[[124 129 134 122 119 125]
 [110 130 130 108 103 133]
 [118 130 114 120 125 150]
 [123 130 136 128 120 122]
 [117 134 105 118 130 156]
 [119 132 113 116 124 149]
 [129 127 125 131 126 130]
 [114 131 122 113 112 142]
 [112 131 123 112 117 143]
 [128 123 145 131 119 108]
 [138 126 134 139 137 116]]
|
[[125 133 150 122 156 149 130 142 143 108 116]
 [119 103 125 120 130 124 126 112 117 119 137]
 [122 108 120 128 118 116 131 113 112 131 139]
 [134 130 114 136 105 113 125 122 123 145 134]
 [129 130 130 130 134 132 127 131 131 123 126]
 [124 110 118 123 117 119 129 114 112 128 138]]

[[132 144 140 118 144 137 146 130 124 114 116]
 [113 154 148 147 119 130 132 130 139 132 127]
 [136 145 135 119 140 138 144 125 128 108 119]]
|
[[116 127 119]
 [114 132 108]
 [124 139 128]
 [130 130 125]
 [146 132 144]
 [137 130 138]
 [144 119 140]
 [118 147 119]
 [140 148 135]
 [144 154 145]
 [132 113 136]]

[[146 127]
 [145 127]
 [144 126]
 [144 125]
 [156 138]
 [141 120]
 [134 123]
 [144 145]
 [144 127]
 [157 135]
 [139 119]]
|
[[127 127 126 125 138 120 123 145 127 135 119]
 [146 145 144 144 156 141 134 144 144 157 139]]

[[143 104]
 [126 120]
 [144 104]
 [138  99]
 [144 114]
 [152 120]
 [123 117]]
|
[[104 120 104  99 114 120 117]
 [143 126 144 138 144 152 123]]

[[144 113 114 113 114]
 [107 151 139 147 147]
 [117 134 155 131 141]
 [114 136 150 134 137]
 [116 144 145 143 140]
 [140 108 122 105 113]
 [144 103 140  99 108]
 [143 116 108 119 116]
 [113 148 138 150 147]
 [146 110 120 111 109]
 [116 143 140 148 144]]
|
[[114 147 141 137 140 113 108 116 147 109 144]
 [113 147 131 134 143 105  99 119 150 111 148]
 [114 139 155 150 145 122 140 108 138 120 140]
 [113 151 134 136 144 108 103 116 148 110 143]
 [144 107 117 114 116 140 144 143 113 146 116]]

[[139 100 123 125 135 124 134 122 111 119 126 134]
 [126 122 127 126 125 116 127 124 128 127 123 132]
 [130 121 132 133 125 138 117 135 121 118 125 134]
 [139 107 122 126 129 121 131 121 119 123 124 130]
 [128 131 134 128 128 136 122 149 116 116 127 133]
 [132 133 122 129 130 124 133 131 135 125 133 121]
 [121 153 142 124 120 135 114 134 127 129 128 138]
 [142 135 120 127 132 134 139 139 132 125 142 122]]
|
[[134 132 134 130 133 121 138 122]
 [126 123 125 124 127 133 128 142]
 [119 127 118 123 116 125 129 125]
 [111 128 121 119 116 135 127 132]
 [122 124 135 121 149 131 134 139]
 [134 127 117 131 122 133 114 139]
 [124 116 138 121 136 124 135 134]
 [135 125 125 129 128 130 120 132]
 [125 126 133 126 128 129 124 127]
 [123 127 132 122 134 122 142 120]
 [100 122 121 107 131 133 153 135]
 [139 126 130 139 128 132 121 142]]
---
[[113 147 138]
 [129 145 138]
 [115 117 122]
 [115 137 137]
 [131 145 128]
 [124 154 140]
 [116 149 142]
 [115 139 153]
 [113 128 131]]
|
[[138 113 147]
 [138 129 145]
 [122 115 117]
 [137 115 137]
 [128 131 145]
 [140 124 154]
 [142 116 149]
 [153 115 139]
 [131 113 128]]

[[121 123 137 134 130 124 131 133]
 [128 137 132 120 124 132 129 122]
 [134 136 155 111 127 125 136 124]
 [121 137 119 131 124 136 127 126]
 [114 122 129 138 126 125 127 132]
 [124 139 135 121 123 131 132 123]
 [127 121 134 132 129 120 131 133]]
|
[[133 121 123 137 134 130 124 131]
 [122 128 137 132 120 124 132 129]
 [124 134 136 155 111 127 125 136]
 [126 121 137 119 131 124 136 127]
 [132 114 122 129 138 126 125 127]
 [123 124 139 135 121 123 131 132]
 [133 127 121 134 132 129 120 131]]

[[127 137 123 119 116 134 115 105 129 140]
 [132 125 109 118 139 130 129 136 119 136]]
|
[[140 127 137 123 119 116 134 115 105 129]
 [136 132 125 109 118 139 130 129 136 119]]

[[129 120 125 141 103 133 151 118]
 [125 124 126 148 107 133 151 116]]
|
[[118 129 120 125 141 103 133 151]
 [116 125 124 126 148 107 133 151]]

[[ 99 122 124 128 127 131 128 119 106 131 148 113]
 [110 123 122 117 133 117 139 145 150 120 118 145]
 [146 137 118 116 152 125 131 121 107 149 137 125]
 [129 114 126 127 126 112 155 112 126 146 151 106]
 [127 128 131 124 129 126 136 122 113 125 123 129]
 [129 138 114 109 133 114 118 139 133 142 113 112]
 [111 132 127 106 136 107 138 135 120 145 136 134]
 [135 133 116 119 136 115 124 117 126 144 137 132]]
|
[[113  99 122 124 128 127 131 128 119 106 131 148]
 [145 110 123 122 117 133 117 139 145 150 120 118]
 [125 146 137 118 116 152 125 131 121 107 149 137]
 [106 129 114 126 127 126 112 155 112 126 146 151]
 [129 127 128 131 124 129 126 136 122 113 125 123]
 [112 129 138 114 109 133 114 118 139 133 142 113]
 [134 111 132 127 106 136 107 138 135 120 145 136]
 [132 135 133 116 119 136 115 124 117 126 144 137]]

[[142 136 128 134 146 143 137 136]
 [142 155 138 134 122 138 157 123]
 [139 134 146 143 121 128 136 134]
 [115 120 128 121 111 116 118 121]
 [137 122 109 121 143 142 121 128]
 [112 118 131 122 108 112 116 123]
 [121 123 124 121 117 122 122 122]
 [133 125 114 122 136 135 125 125]
 [123 125 123 123 121 123 125 123]
 [121 156 113 116 148 140 157 120]
 [117 133 125 128 148 126 136 133]
 [147 145 154 146 108 128 148 128]]
|
[[136 142 136 128 134 146 143 137]
 [123 142 155 138 134 122 138 157]
 [134 139 134 146 143 121 128 136]
 [121 115 120 128 121 111 116 118]
 [128 137 122 109 121 143 142 121]
 [123 112 118 131 122 108 112 116]
 [122 121 123 124 121 117 122 122]
 [125 133 125 114 122 136 135 125]
 [123 123 125 123 123 121 123 125]
 [120 121 156 113 116 148 140 157]
 [133 117 133 125 128 148 126 136]
 [128 147 145 154 146 108 128 148]]
---
[[129 126 134 125 152 124 127]
 [126 126 111 121 134 132 139]
 [138 140 135 134 128 127 126]
 [145 143 140 127 129 130 122]
 [128 119 146 124 135 120 124]
 [108 110 131 130 131 110 145]
 [129 135 129 119 118 143 122]]
|
[[127 124 152 125 134 126 129]
 [139 132 134 121 111 126 126]
 [126 127 128 134 135 140 138]
 [122 130 129 127 140 143 145]
 [124 120 135 124 146 119 128]
 [145 110 131 130 131 110 108]
 [122 143 118 119 129 135 129]]

[[133 124 137 124 130 119 131 129 123 129 155 142 125 153 125 149]
 [112 135 138 125 120 138 116 126 137 129 145 130 128 155 132 154]]
|
[[149 125 153 125 142 155 129 123 129 131 119 130 124 137 124 133]
 [154 132 155 128 130 145 129 137 126 116 138 120 125 138 135 112]]

[[132 104]
 [126 108]
 [125 115]
 [100 140]
 [103 112]
 [131 125]
 [ 98 132]
 [133 119]
 [134 122]]
|
[[104 132]
 [108 126]
 [115 125]
 [140 100]
 [112 103]
 [125 131]
 [132  98]
 [119 133]
 [122 134]]

[[141 145 107 145 110]
 [109 109 154 106 149]
 [126 137 120 133 122]
 [146 122 127 131 128]
 [126 119 138 120 135]
 [130 132 125 130 123]
 [155 144 103 151 107]]
|
[[110 145 107 145 141]
 [149 106 154 109 109]
 [122 133 120 137 126]
 [128 131 127 122 146]
 [135 120 138 119 126]
 [123 130 125 132 130]
 [107 151 103 144 155]]

[[136 127 137 132 136 128 133 127 134 138 128 127 134]
 [106 109 117 122 122 124 142 132 149 118 139 135 131]]
|
[[134 127 128 138 134 127 133 128 136 132 137 127 136]
 [131 135 139 118 149 132 142 124 122 122 117 109 106]]

[[133 136 130 130 130 136 133 122]
 [137 126 147 143 147 125 153 115]]
|
[[122 133 136 130 130 130 136 133]
 [115 153 125 147 143 147 126 137]]
